In the data rows, the value 128 means zero.
Here are some points, each followed by its number:
[255 130 125 115 119 119 145 118] 0
[111 147 130 154 119 117 121 140] 1
[124 122 126 146 119 119 135 118] 2
[119 128 126 125 119 118 128 128] 3
[122 125 138 130 121 110 127 128] 4
[118 125 135  96 120 111 130 127] 5
[ 94  78 132  97 118 119 147  61] 6
[ 88 116 130 122 119 119 129 132] 7
[119 128 126 125 119 118 128 128] 8
[144 141 125 172 120 118 122 128] 9
[119 128 126 125 119 118 128 128] 10
[123 133 124  98 120 118 128 127] 11
[119 128 126 125 119 118 128 128] 12
[135  79 101 108 125 107  38  61] 13
[168 103 122 107 120 119 130 123] 14
[211 156 130 107 119 117 115 150] 15
[113 150 174 127 181 198 183 151] 16
[122 138  69 128 242 150 113 146] 17
[125 135 123  76 120 118 128 126] 18
[114 139 128 141 119 118 124 136] 19
[ 68  36 130 132 119 118 101 155] 20
[145 184 124  71 119 118 144 126] 21
[112  77 131 183 119 119 134  94] 22
[114  98 129 157 119 118 132 107] 23
[105 126 126  76 119 118 131 127] 24
[209 150 122 148 120 117 133 111] 25
[115 131 124  64 120 118 130 126] 26
[149 164 122 133 120 118 115 169] 27
[151 103 123 119 120 119 136 115] 28
[139 132 124 161 120 118 116 153] 29
[117 131 127 172 119 118 121 134] 30
[110 145 129 162 119 118 125 134] 31
[119  78 130 198 119 118 127 107] 32
[124 103  71 117 152 104  36  63] 33
[112 118 131  80 118 119 156  65] 34
[129 101 127 185 119 118 120 129] 35
Which three points above are nearest to each new point, looking only along the 3 directions in which the numbered points spread most? Their numbers follow each, nearest first.
[ 98 228 123 144 148 127 216 246] 16 27 1
[113 134 212 118 115 246 178 126] 16 17 1
[132  77 129 111 108 110  62  78] 33 13 6
[121 123 202 118 103 253 156 113] 16 17 19
[184 111 124 100 120 118 123 135] 14 28 15
[153 195 122  83 120 118 131 155] 21 27 15
[118 130 120 145 119 123 126 129] 2 19 4
[207 142 128 100 119 117 112 153] 15 25 0
[110 255 140 138 139 137 255 255] 16 27 21
[117 148 141 129 206 180 164 152] 16 17 1
[207 164 131 116 118 118 123 136] 15 25 0
[197 162 131 124 119 119 137 115] 15 25 0
[111 148 199 124 156 217 193 146] 16 17 1
[110 143 212 120 133 233 191 138] 16 17 1
[120 144 104 129 227 164 139 149] 17 19 1
[ 96 193 103 143 155 118 160 184] 16 27 17
